Named turns come first, each shown by rows before and after it. Which turns, in which order, take the first row of each pair that follows to the second? Write the first one first, as in the answered first pair.
turn N:
[-0.97  1.97 -0.31  1.57  3.04  0.23 -0.09  1.23 -0.69 -2.23 -0.61 -6.57
  4.24] -> [-0.71  2.50 -0.24  1.29  2.75  0.13 -0.76  2.51 -0.46 -2.56 -1.21 -6.07
  4.10]
[-0.59  0.02  1.62  0.81 -2.52 -2.10  1.73 -1.19 -1.15 -0.57  0.77 -1.03
  2.71] -> [-0.31  0.64  1.80  0.93 -2.95 -2.12  1.10  0.17 -0.99 -1.31  0.53 -0.44
  2.65]
[ 0.64  2.70  0.45  0.33  1.18 -0.91 -1.20  1.92 -1.04 -2.72 -2.32 -1.03
  0.73] -> [ 0.77  2.17  0.27 -0.79  1.75 -0.71 -1.27  1.41 -1.28 -1.48 -3.66 -0.84
  0.72]
turn V:
[-3.63 -2.17 -1.00  0.39  3.61  4.66  0.69 -2.88 -2.25 -0.85  1.56 -3.12
 -2.68] -> [-3.96  0.55  0.64  0.66  2.48  5.41 -1.45 -1.19 -2.66 -2.16  1.29 -3.72
 -2.11]
[-1.46 -2.16 -2.73  2.16  2.88 -0.41 -0.84  3.76  1.43 -1.91  0.34  0.20
 -0.03] -> [-1.70 -3.01 -3.15  1.96  3.73 -0.85  0.82  1.01  1.17 -0.64  0.62 -1.39
  0.95]
[-1.87 -2.88 -0.23 -1.07  2.05  1.36  1.81 -4.76  0.07  1.74 -0.75 -1.78
  0.65] -> [-2.44  1.87  2.50 -0.57  0.25  2.59 -1.71 -2.61 -0.63 -0.19 -1.35 -3.59
  1.95]
[-0.40 -3.58 -1.43  0.84  1.36  0.76  1.39  0.22 -0.03 -0.60  2.65  2.14
 -2.41] -> [-1.18 -2.28 -0.67  0.81  1.76  0.84  2.20 -3.22 -0.74  0.27  2.78 -1.74
  0.07]
turn X:
[ 0.08 -0.18  1.35  0.89 -1.70 -1.80  1.45 -3.92 -0.98  1.85  2.60 -1.94
  2.10] -> [ 0.14 -0.37  0.34 -1.44  1.00 -0.87  0.66 -3.19 -0.92  3.88 -2.41 -2.22
  2.07]
[-1.06  5.34  2.83  1.16  0.67  2.20 -3.61  1.58 -0.62 -2.15  1.13 -0.20
 -0.08] -> [-0.61  4.47  4.02  1.25 -1.10  1.64 -3.00 -1.35 -1.13 -1.04  3.44  0.16
  0.18]
[ 2.91  1.55 -5.06  2.21 -1.41 -4.43  2.69  5.89  3.47 -5.05  0.32  1.88
  2.09] -> [ 3.73 -0.21 -2.66  2.26 -5.00 -5.55  3.79  0.02  2.63 -2.61  4.96  2.42
  2.76]
Now pairs of rows:
Each pair is two turns apart.
[ 3.65 -1.57 -3.35  3.48  1.90 -0.61  2.48  5.97  3.42 -6.35  2.84  0.80
 -0.89] -> [ 4.99 -2.08 -3.43 -0.69  3.20  0.25 -0.07  7.09  3.60 -2.75 -3.50  3.08
 -1.43]
N then N
[-0.83  2.23  2.23 -0.92 -2.51  1.21 -0.56 -0.44 -0.36  1.41  1.32 -3.78
  1.83] -> [-0.23  2.02  1.63 -1.63 -2.62  1.87 -2.49  3.89  0.22  0.71 -0.48 -0.20
 -0.31]
X then V
[-0.30 -3.86 -4.48 -0.41  5.66 -2.06  1.54  1.76  1.81 -0.73  1.01 -0.41
 -1.84] -> [-1.56 -0.05 -2.41  1.08  4.78 -1.95  1.52 -0.42  0.96 -2.13  2.71 -5.66
  1.36]
V then N
[ 4.98  0.10 -1.31  1.24 -2.63 -3.13  1.65 -2.34  0.88  2.23  2.99  0.58
  1.75] -> [ 4.78  1.70 -0.50  1.84 -3.31 -2.93  0.88 -1.25  0.79  1.05  3.27 -0.07
  2.41]
N then V
[ 1.91 -0.96  3.61 -3.93 -1.41 -2.37  0.48 -7.17  1.12  5.18 -1.58 -1.60
  4.13] -> [ 0.76  4.79  6.90 -0.81 -5.11 -1.09 -3.66 -1.96  0.56 -0.30  1.38 -2.12
  4.20]
N then V
[-1.02  1.71  4.19 -0.08 -6.49  1.83 -2.69 -1.66 -0.35  0.62  4.69  4.42
 -1.16] -> [-0.59 -2.52  1.69 -0.61 -4.30  0.49  1.21 -5.56  0.08  3.03  5.29  4.32
 -1.32]
V then V
[-0.68  1.89 -2.70  2.04  0.89 -3.03  5.48 -2.20  0.96 -1.04 -0.32 -6.47
  4.81] -> [-0.13  6.44 -0.06  0.83 -1.28 -1.10 -0.98  4.76  0.93 -2.93 -4.12 -3.92
  4.08]
V then N
[ 2.17  0.17 -2.93 -2.21  0.97 -2.84  2.26 -0.43  2.25  2.89 -4.92 -1.17
  4.20] -> [ 1.00  4.34 -1.55  0.51 -0.67 -2.25  0.26  3.76  2.09 -1.72 -3.11 -2.55
  4.68]
V then X
[ 0.06  0.17 -1.14 -0.32  2.34  0.01 -1.70  3.08  0.05 -3.09 -1.66  0.95
 -1.45] -> [ 0.88 -1.37  1.38  0.17 -1.67 -1.24 -0.29 -2.56 -0.84 -1.35  3.73  1.59
 -0.72]
X then X
